In the data rows, 128 means zero.
A hidden rule labels the rows of this table. It goes by one to three of the table's principal directions, not those with the most spread.
[135  91 121 112 161 179 119  78 112 125  34 135  74 156 164 165  83 107  63 176  63  56 162 136 140 105 101 108 165 185 116 119] BN
[ 92 137 200 125 132  71 197 147 142 221 195 132 152  54 133  72  99 224 178 125 197 130  56 132 144  96 155 133 115 129  88 139] Yh
[125 159 134 133 126 100 115 158 150 148 192 141 159 138  97 120 139 126 156 115 160 191 103 151 129 138 148 128 104  84 154 121] Yh
[ 31 153 191  74 164 127 181  85 132 145 163 149  88   2 215  87  78 160 147 225 178  52 106 118 152  54  65 102 210 186 132 138] Tx
[146  87 162  68  96 144 114  97 120 156 111 156 105 108 156 117  90 193 147 112  99  90 137 195 150 126  96 156 141 119  96  80] Tx
[113 174 106 115 161 171 141  99 125  83 113 144 144 105 150 150  98 102 143 113 116 114 133 135 129  96  94  93 137 133 148 129] Tx
[111 139 122  89  99 154 105 112 125 113 130 140 100 121 159 115 121 136 133 145 124 100 130 157 149 128 103 138 163 106 133 132] QB
[114 164 105 117 153 151 141 115 159 120 163 150 116 156 146 140 122 110 113 141 202 162 124 159 157 115 114 106 178 124 186  91] Kq
[ 98 150 184  73  79 133 101 117 136 202 182 204 165 118 150 105 127 189 134 130 135 142  87 166 114 166 114 140 107  84 160 110] Kq
[161 110 109 130  87 127 129 134 115 133 128 133  98 143 115 106 138 195 121 105 160 156 141  87 126 120 127 168 169 108 127 116] QB
[109 155 147 137 120  92 151 147 141 171 195 136 145 122 120 110 142 150 151 130 192 147  92 139 136 133 147 132 127 105 134 134] Kq
[ 96  92 222 137 204  49 183 133 136 251 167 144 142  77 133 102  65 180 132 183 177 155  83 105 122  77 148 105 128 181 121 100] BN
[114  79 190 138 179  62 101 120 114 180 105 141 171  94  93 134  84 134 113 154  38 105 119  80  95 153 157 113  58 159 100 142] Ij
[109 173 138 136 110  97 160 153 146 152 196 136 113  89 119 104 147 181 148 146 212 174 111  79 124  79 121 136 170 119 149 129] Kq
[136  86 123 120 130 154  94 117 128 112  78 129 113 153 148 137  94  90 100 139  80  97 124 158 140 136 129 122 124 130 122 124] Tx
[147 133  72 149  95 193  86 126 163  20  70 105 117 145 117 131 133  98  91  92  79  80  99 108 133 157 142 144 122 102 116 174] QB
[109 131 130 133 161  93 162 123 135 100 140  89 110  71 127 113 125 142 154 140 161 109 140  90 144 100 123 124 161 160 104 135] Ij
[125 161  83 131 130 145 173 124 125  87 153  93  57 130 153 125 166 116 138 161 217 128 172 129 158  80  92 136 227 150 142 119] Kq
[155  89  90 116  70 141  47 121 131 107 105 164 114 193 103 146 121 121  83 109  71 103 139 157 155 196 147 153 110  73 133 119] Ij
[ 65 154 205 120 125  87 127 140 171 198 173 156 169  71 129 101 102 170 127 160 132 105  33 113 122 136 160 111  84 117 120 165] BN
[ 53 153 196  89 134 104 217  95 141 191 173 144  90  12 189  96  76 214 162 182 192  15  81 158 183  60 100 115 178 171  72 140] Tx
[116  91 201  96 103 105  73 124 167 212 130 198 175 124 126 120  54 187 108 115  88 120  38 155 126 160 159 125  69  84 129 103] Yh
[142 114 140 152 160 118 138 133 110 142 106 107 151 133 111 139 122 101 137 121  82 116 130 140 112 133 146 121  82 145  97 146] Yh
[130 106 185 143 151  98 114 146 145 206 130 137 210 165 107 141 119 105 123 107  91 147  70 173 101 188 183 107  23 118 119 126] Ij
[165 105  94 121 114 147  99 105  99  86  68 123 112 141 115 142 124 147 118  96  71 112 175  86 116 137 113 146 139 126 113 125] Yh
[176 132  43 170 127 144 109 148 137  46  98  55 133 228 100 161 184  39 129  70 146 155 151 148 140 179 164 129 125  97 132 134] QB
[106 118 133 103  95 129 145 127 146 100 145 118  67  56 156  61 123 214 130 151 191 131 121  65 149  85 105 163 214 136 127 130] Yh
[129 186 179 146 169 123 145 157 136 186 163 128 226 143 110 148 161  86 170 103 120 204  90 166  59 137 141  97  38 122 151 129] BN
[117 110 175 165 182  26 196 161 151 177 178  88 142  63  94 106 122 173 165 134 202 171 110  71 129  84 163 118 122 173  99 111] Tx
[145 133 127 110  89 169 117 110  80 133  70 146 116 130 143 155 144 142 116 128  51  95 173 108  90 113  90 133 118 144 111 140] Ij
[123 161 171  90 109 149 136 106  92 210 135 179 183 147 153 148 143 152 146 109 103 133 130 174  86 154 103 117  84 117 140 112] Kq
[131 104 169 157 161  55 172 173 135 181 196  86 150 115 112  91 153 127 175 131 208 203 112 140 121 124 161 138 116 138 123 107] Ij
[ 56 149 160 100 119 116 163 130 145 144 176 130  90  48 178  75 113 163 142 192 192  99  94 121 165  83 112 123 183 144 127 154] Tx
[123  89 215 127  97  56 130 141 155 255 160 183 142 103  97 106  72 252 111 134 130 109  44 118 134 128 178 148  86 109  85 120] QB
[135 183  81 132 141 161 123 111 118  50 114 106 133 138 139 158 150  75 154 107 136 130 153 106 105 111  90 113 164 116 154 135] Tx
[ 80 167 110  60  99 220 120  82 134  96 106 153  82 140 227 134 123  95 107 171 149  70 131 198 164 117  67 105 201 129 166 121] BN
[ 99 122 152 116 147  87 156 123 115 173 177 161 120  98 142 120 121 148 129 169 184 157 152 105 131 103 107 115 160 155 161  92] Yh
[140 134 107  92  83 159  77 115 103 110 117 155 139 157 136 137 127 117 145  97  76 116 145 178 133 164 111 139 110  74 133 127] Yh
[ 95 211  83 141 121 135 179 125 137  71 199 135  94  79 141 122 146 130 158 145 231 118 129  92 150  66  89 123 212 119 159 146] Tx
[ 80 181 140  76  98 215 161  88 140 102 138 170 120  73 218 112 113 140 139 136 162  66  91 179 140  96  63 115 170 130 149 130] Tx
[150  95 132 137 162 138 140 116 115 160  89 136 167 173 122 162 109  98 111  98  83 117 137 184 132 162 152 105  63 149 112 107] Kq
[112 123 122  55  70 201  56  71 122 105  75 203 116 141 178 160  86 121  92 132  36  33 131 193 148 162  82 120 125  98 139 116] BN
[140 104 129  60  94 176  94  85  89 102  76 152 130 104 159 133 102 146 157  91  27  63 173 199 142 152  84 140 101 117  90 111] Kq
[ 68 173 155 100 165 132 163  91 123 134 155 161 114  49 177 116  79 150 144 181 166  95 112  95 131  58  76  98 191 155 152 134] QB
[116 136 144 126 158 112 144 127 130 166 144 137 152 144 128 149 133 107 126 138 140 147 136 155 128 139 134 102 106 147 143 106] BN
[151  91  68 117 129 198 141  92  82   5  68  98  57  91 178 111 120  99 132 130 109  77 203 111 139  86  58 152 210 166 117 126] BN
[ 90 135 176 113 161  88 154 129 153 182 187 149 126  83 146 100  81 162 150 165 197 149  83 136 147  85 126 114 161 131 144 106] BN
[122 157 139 114  93 129 111 129 132 169 162 182 157 152 133 138 130 148 126 114 156 160 101 131 110 139 121 124 124  86 171 108] BN
[ 96 147 128 103  76 123  95 143 156 115 180 148  81  93 137  80 126 172 128 169 173 141 101 105 152 107 115 157 191  85 154 142] Yh
[120 141 101 111  83 183  97 102 118 102  85 153 105 151 150 152 120 110  93 138  68  40 126 155 145 147 114 127 127 111 114 162] BN
[145 139 136 108  92 159  83 143 131 146 118 141 197 195 127 165 172  65 140  80  68 152 125 231 106 203 142 114  27  88 139 112] Tx
[ 90 198 163 106  94 115 121 136 154 177 188 164 149 116 138 136 142 146 149 146 164 133  80 146 117 118 119 115 126  90 153 134] QB
[103 134 161 124 136 125 140 131 132 179 157 171 177 141 144 144 149 103 106 141 149 165 122 142 102 154 127  98  87 147 177  98] Yh
[140  64 121  94 111 153  63 110 102 142  70 147  89 193 158 138 105  98  78 166  73 120 162 159 140 155 119 132 149 124 146 104] Kq
[162 124 129 144 136 167  84 142 116 121  75 102 172 196 114 159 171  46 114 112  36 151 139 165  73 179 142 123  50 125 129 147] QB
[123 165  46  96  78 172 128 117 137  50 166 137  35 138 166 113 144 139 129 143 233 143 170 135 189  84  75 149 255  94 180 100] Kq
[122  68 146 154 163 120 142 141 102 162 103 106 116 145 141  92 125 114  85 175 128 153 131  88 113 135 152 132 134 173 132 147] Yh
[ 81 195 165  64 103 148 173  96 147 169 172 184 143  63 177 136 101 191 173 114 168  81  99 198 160  91  84 101 134 120 125 100] Tx
[135 144  59 141  87 137 155 161 178  21 183  68  51 100 126  64 176 161 148 114 255 172 131  96 184  97 126 177 238 105 141 126] QB
[113 148 151 102  62 125 113 119 122 158 139 164 121  95 136 112 115 205 139 123 116  82  94 106 124 122 117 151 137  89 107 152] BN
[ 83 166 159  99 116 106 143 106 155 167 173 175 118  61 138 107  60 215 147 139 161  70  62 129 171  90 124 124 157  99 109 142] QB
[116 133 140 179 196  66 149 156 155 129 164  91 153 108  87 121 117  98 143 141 160 160  96  92 125 116 171 109 110 142 125 148] QB
[219  88  94 183 120 119 130 167  94  88  89  53 150 157  43 114 202 145 149  44  63 178 187  93  84 177 170 187  57 132  66 153] Tx
[100 131 150 117 136 124 166 127 143 132 157 131 121  72 161  98 105 153 150 138 184 126 100 129 144  88 113 122 158 141 131 117] Kq
[102 127 151 109 115 130 117 116 145 160 121 157 119 132 146 151 125 125  91 166 115  94 122 143 136 136 124 109 121 146 137 117] Yh
[120 100  81 165 164 157 141 137 112  58  91  84 107 143 150 113 148  50  88 158 141 146 158  75 124 125 130 116 158 173 156 154] Ij
[120 137 136 107 109 124  82 116 147 124 135 164 133 121 120 145 102 132 124 131  95 103 110 141 134 138 122 125 118  97 136 122] QB
[107 172 142 124  87 108 155 141 116 185 162 139 132 126 132 129 161 167 144 134 165 128 119 117 123 119 131 127 129 115 123 146] Tx
[155  91 115 170 173 129 143 126  99 114  69  81 115 145 111 135 122  97 108 137  77 101 150 100 115 125 147 130 116 171  87 161] Ij
[105 149 155  69 110 175 114  91 112 157 129 188 149 132 194 139 108 125 136 133 129 121 119 176 111 127  74 110 144 111 173  93] Ij
[124 100 106 141 169 164 105 105 121  51  78 116 113 124 144 138 118  52  87 162  76  94 156 101 113 135 106 117 141 168 145 142] Kq
[ 83 211 125 117  91 100 150 160 162 104 232 123 140  66 137  87 153 156 204 113 241 172  80 116 143  94 117 131 168  69 156 142] Tx
[213  96  63 147  86 169  91 133  82  23  55  64  96 161 103 133 189 108 145  70  64 133 207  93  87 144 104 186 144 116  95 139] Tx
Here are more rows. What is the label of each one?
[139 117 125 166 129  85 162 154 117 127 154  93 132 101  89 102 152 155 152 110 144 129 131  96 129 134 158 153 109 134  87 157] >> Ij
[ 95 139 152 120 170 100 188 125 138 143 174 117 112  65 151 108 108 142 164 157 195 128 126 143 158  75 112 111 163 165 122 110] >> Yh
[180 111  89 133  65 118  89 162 138  82 121  73  85 155  91 102 172 165 149  89 137 165 146 111 137 140 145 187 158  78 100 131] >> Yh
[179  41 156 132 106 152  56 122 104 173  24 150 208 204  83 162 124 111  69  67   0  81 126 185  95 255 193 138   0 122  70 146] >> Kq
[162 149  53 156 140 162 116 129 139  38 115  98  96 166 104 151 145  76 120 113 134 135 159 128 143 120 121 134 164 117 141 133] >> Tx
[162  64 153 112 125 168  90 118 130 124  49 114 153 146 129 125 105 120 113  91  15  89 115 191 120 181 149 142  51 133  77 130] >> BN
[129 104 133 124 149 164 135 118 128 135  87 123 118 150 162 134 108  98 102 144 116 119 123 159 133 117 124 112 133 155 131 119] >> Tx
[165 147  42 115 150 247  76  86 104   0  43 122 138 202 161 192 142   0 113  92  48 117 194 186 108 156  72 101 129 122 178 113] >> Ij
[128 116 101 125 114 145 149 110 114  72 101  90  65  96 151 117 128 133 137 141 129  51 154 126 161 101 105 147 183 150  83 149] >> Ij
[107 147 161 120 136 129 122 122 126 172 150 173 175 126 123 131 138 135 111 138 110 148 117 121  94 159 128 116  85 132 159 130] >> Kq
[175  99  69  97 103 197 107 110  81   9  67  73 103 157 172 140 203  51 154  90 101 144 241 157 104 155  62 151 161 145 141  88] >> QB
[145 127 102 177 150 126 150 139 110  79 105  79 100 104 106 110 137 125 128 137 123 119 139  45 105  91 130 147 159 152 102 178] >> Ij
[118 143 148 126 156 110 173 108  98 139 135 121 100  60 135 107 112 188 155 153 146 110 148  63 110  66  93 138 182 164 107 140] >> Kq
[149  48 171 123 100 116 110 126  92 227 100 185 127 163 123 128 118 174  65 151  74 132 148 122 106 162 143 147  88 151 124 102] >> Yh
[134 131 119 125  92 180  91 104 104 102  86 152 152 141 132 142 117 105 117 103  26  35 107 165 116 179 126 140  73  98  95 181] >> Kq
[ 85 103 188 142 193  81 174 110 126 191 122 147 155  63 123 128  73 155 106 167  98  72 103  91 129 115 151  93  82 196  94 146] >> Yh
[150  52 152  99  98 118  73 126 146 163  97 134 105 166 128 115 100 158  97 130  95 121 114 172 154 168 154 154 121 108 109  95] >> QB
[ 94 169 116 100 124 190 102  92 102 132  98 175 138 170 176 175 120  57  98 162  75  72 135 177 123 145  96  87 121 123 161 147] >> Yh
[224  50 108 204 112 114 115 184 106  94  68  35 152 166  45  94 172 134 140  42  47 157 131  97  88 184 203 197  40 115  40 179] >> QB
[140 127 173 161 124  52 179 171 151 220 194 110 137 120  84  96 152 212 149 120 211 181  88 105 124 120 177 155 119 126 102 121] >> Kq
[ 85 140 156 140 167  92 174 116 145 153 153 117 103  79 138 120  96 142 129 180 166  64  95 117 157  92 136 112 158 163  99 153] >> Kq
[159  99 105 103  94 176  81 111  96 108  99 168 127 163 141 124 113 130 114 102  83 139 151 148 119 155 104 151 131  94 152 109] >> BN
[130 113 156 128 162 133 129 112 118 131  93 123 180 108 117 135 111 117 137 101  46  90 121 148 108 164 141 116  50 149  90 146] >> Tx
[154 149 139 174 133  93 143 151 122 158 128 111 200 141  63 154 153 132 152  67  84 127 106 118  92 165 178 126  27 115  83 162] >> BN
[106 157 113 112 119 140 120 127 149 120 142 127  98 150 149 141 148 101 113 164 167 136 136 144 148 119 114 114 170 126 161 117] >> Yh
[103 195 109 126  62 123  74 131 145 159 159 178 139 195 114 174 147 108 101 140 128  97  86 141 134 169 146 114 117  52 158 159] >> Ij
[137  87 160 107  85 115 115 134 113 197 151 173 129 138 133  89 126 203 112 128 150 169 120 116 116 152 133 164 135 107 146 102] >> Tx
[119 146 147 138 167  75 167 152 139 159 205 118 143  98 111  91 133 163 171 128 223 220 120 100 125  99 135 130 156 127 157 103] >> Ij
[135 138 125 155 154 118 118 134 105 103 114 117 191 109  95 126 114 109 158  84  66 127 111  94  92 147 148 123  62 110 108 174] >> Yh
[137 153 122 141 139 113 117 146 138 135 150 125 128 152 113 130 147 125 128 137 173 209 129  80  99 106 125 126 160 115 175 113] >> Yh
[117 106 169 123 110  94 116 147 163 218 155 162 143 158 127 114  91 170 107 133 168 156  55 151 148 139 172 124 114  94 139 108] >> Tx
[177  52  96 165 140 135  67 124 142  88  43 121 110 179  82 144  81 116  55 113  44 104 120  85 132 158 172 143 108 126 108 137] >> BN
[146  92 175  84  81 124  79 127 140 230 132 207 146 173 123 142  95 183 100 119  94 154 106 194 133 158 140 134  83  91 143  69] >> Tx
